(in the rows, 128 means zero)
Each path is a new rotation, seen through one point. The rows after it are directions, each followed by how far the rotation turns it, in deg/step (0 if it stays put).
Each turn is a multiple of 5 degrees from 10 to 175, or 0.
Each row of a path follows its step; steps can be skipped.
Rotation 1:
step 0: [120 125 139 125 130 129 118 121 124 126 130 126 130 126 136 129 128 133
 126 136 129 124 126 127 122 129 130 127 125 133 126 135 126 124 117 126
 120 130 118 138 123 137 125 122 127 131 125 134 135 124 128 126 124 124
 132 125 121 124 134]
step 1: [117 124 141 123 131 131 129 118 123 122 128 132 125 127 120 125 126 129
 136 122 131 127 128 131 125 135 130 127 130 128 126 133 122 135 120 129
 131 124 123 122 132 120 128 125 136 131 131 118 133 126 129 127 127 129
 133 133 120 133 135]
step 2: [127 126 128 132 136 135 130 129 122 127 138 125 120 137 126 133 129 128
 126 127 132 125 121 131 121 135 134 132 127 130 128 130 118 128 126 127
 131 145 137 126 123 130 131 124 130 131 125 120 127 129 131 124 136 129
 137 130 127 125 133]
step 7: [127 129 133 136 132 124 127 129 121 126 138 138 123 125 125 138 115 133
 128 126 128 126 140 121 126 129 133 126 126 135 128 128 125 126 129 132
 134 132 121 126 131 122 128 127 132 124 133 126 123 124 124 129 122 131
 135 136 123 129 133]
step 11: [128 128 132 132 124 129 126 122 120 135 133 126 122 130 125 127 121 126
 133 124 127 129 122 137 126 136 138 124 129 130 130 135 119 120 127 123
 130 135 123 133 118 123 127 124 137 130 125 119 129 129 133 122 134 128
 127 138 127 129 132]
step 12: [127 125 138 135 129 132 124 124 128 125 134 135 131 135 127 132 131 125
 126 134 128 121 134 130 119 127 136 139 123 124 127 131 121 132 128 119
 122 131 123 121 118 134 117 128 130 127 129 123 126 127 128 129 139 129
 135 127 126 127 130]
step 14: [129 137 130 133 125 129 129 128 131 127 137 124 128 132 127 136 132 126
 126 123 129 123 124 129 129 137 130 132 121 121 133 134 127 118 126 123
 134 133 130 126 130 123 137 133 135 137 125 117 116 129 124 128 126 125
 121 125 127 121 125]
step 19: [124 129 135 139 131 130 120 133 127 129 128 128 135 125 126 124 122 130
 128 129 137 127 128 118 139 133 135 131 130 131 130 133 122 129 124 129
 141 138 124 129 128 131 136 126 127 135 130 126 126 120 131 133 130 130
 129 124 127 134 136]
step 20: [130 125 135 128 126 125 129 120 126 135 133 123 132 130 130 119 127 130
 128 130 120 124 118 126 127 129 136 133 126 128 127 136 115 119 130 122
 128 130 129 139 132 128 127 128 136 136 127 120 118 132 132 131 127 125
 127 130 127 133 134]
[127 127 128 125 129 131 130 125 125 127 129 128 127 128 127 127 126 129
 128 128 128 127 129 126 127 129 129 125 126 128 128 128 130 129 126 128
 128 129 130 126 127 129 128 129 128 128 127 130 130 129 126 126 127 127
 129 127 131 126 130] : 10
[128 128 128 128 129 128 129 129 128 129 127 130 126 129 128 130 125 128
 129 124 125 127 126 129 130 128 129 128 128 129 127 126 129 128 129 129
 130 128 130 127 129 129 131 128 131 131 127 128 127 128 130 128 127 126
 126 127 127 130 130] : 120
[130 127 128 128 129 129 124 129 130 130 124 129 128 131 130 130 131 129
 127 128 127 126 127 126 128 129 127 127 127 127 128 128 127 128 128 128
 127 127 127 127 127 127 126 129 128 128 127 130 128 129 127 126 129 125
 128 130 127 128 130] : 120
[128 129 128 131 126 130 124 128 129 128 129 127 126 127 128 130 125 128
 128 129 126 130 128 128 127 130 128 126 127 129 131 127 130 125 128 129
 129 127 126 128 127 129 128 127 129 127 127 128 129 126 127 128 128 128
 127 128 131 129 127] : 95
[129 126 129 129 129 127 127 127 126 127 128 125 130 127 128 128 127 127
 130 127 124 129 131 132 128 128 127 128 129 127 127 127 125 128 125 129
 126 128 127 131 128 127 129 129 129 128 126 128 129 127 127 125 128 127
 128 128 128 129 127] : 70
Rotation 2:
step 0: [127 127 133 116 130 129 137 130 130 126 128 129 138 129 130 134 126 121
 124 131 126 129 125 111 135 125 134 120 128 134 125 125 123 128 122 129
 132 133 137 126 122 130 134 124 136 127 123 128 138 141 131 137 126 132
 132 129 123 137 131]
step 1: [129 123 128 133 124 115 134 127 133 130 130 123 123 137 128 117 126 130
 124 124 130 134 132 132 137 126 133 129 130 117 126 132 132 128 128 128
 130 129 130 131 130 119 119 135 130 134 136 130 129 117 138 118 119 128
 129 126 127 136 138]
step 2: [131 137 131 128 126 123 130 138 125 138 123 126 136 133 131 127 124 125
 130 134 125 117 122 125 129 129 126 112 126 135 127 128 132 124 146 131
 129 132 121 135 122 135 127 130 130 136 125 126 127 133 127 131 136 126
 119 129 133 129 123]
step 7: [119 125 121 126 126 124 124 130 129 129 135 129 124 118 130 123 121 137
 133 127 125 131 127 128 125 130 128 132 145 125 118 132 134 131 128 124
 129 131 131 126 136 140 136 132 136 132 134 127 133 131 116 128 120 135
 127 127 133 130 136]
step 10: [136 127 134 131 117 123 122 123 133 124 135 129 130 129 130 129 139 134
 119 126 131 124 127 117 137 139 129 137 130 137 135 123 130 120 131 137
 130 122 128 129 131 124 129 126 129 136 130 120 132 120 128 125 139 128
 133 128 130 132 125]
step 11: [123 128 119 127 131 119 120 123 132 138 127 128 125 132 133 130 122 128
 139 120 127 122 133 127 127 120 123 120 129 123 123 126 127 132 131 124
 130 122 133 118 123 134 135 128 127 136 124 128 129 122 122 132 120 130
 128 131 112 131 120]
step 12: [128 123 126 130 124 122 133 118 134 122 127 118 129 127 119 127 139 115
 125 132 120 128 131 121 125 128 121 129 122 137 130 131 118 131 124 134
 140 133 127 139 125 130 130 130 123 128 121 123 129 135 129 120 123 131
 129 130 135 129 134]
step 13: [135 135 130 129 134 131 124 125 130 126 123 117 130 136 135 116 116 134
 126 125 120 131 128 129 131 126 130 129 122 120 132 122 129 138 136 125
 121 131 136 123 132 135 121 129 131 120 129 129 132 126 127 136 130 134
 121 130 124 135 138]
step 14: [127 132 131 118 123 125 130 127 122 134 133 126 116 122 131 134 130 134
 134 126 129 121 129 118 128 132 126 128 123 139 126 122 128 119 133 127
 130 133 117 136 136 127 122 131 123 124 128 133 125 123 129 113 128 125
 124 122 134 135 131]
[128 129 128 129 128 129 128 130 126 130 128 127 129 128 130 129 130 129
 129 126 126 128 126 129 129 131 130 127 127 128 130 129 129 128 128 130
 129 128 127 126 127 128 126 125 128 127 130 128 127 126 129 126 127 129
 127 130 128 128 131] : 90
[129 128 127 126 126 125 127 128 128 128 127 126 131 124 127 129 128 132
 128 127 127 129 128 128 129 128 127 128 128 127 129 128 129 129 129 128
 126 128 128 130 130 128 128 128 129 127 130 128 128 127 130 130 127 127
 133 129 127 129 128] : 115
[129 129 126 127 127 127 131 129 129 127 128 127 129 128 127 124 128 130
 131 126 128 130 127 127 130 128 130 126 128 126 127 128 127 128 128 128
 131 130 128 130 129 129 129 129 128 127 125 129 127 129 128 127 129 129
 126 127 128 128 130] : 60
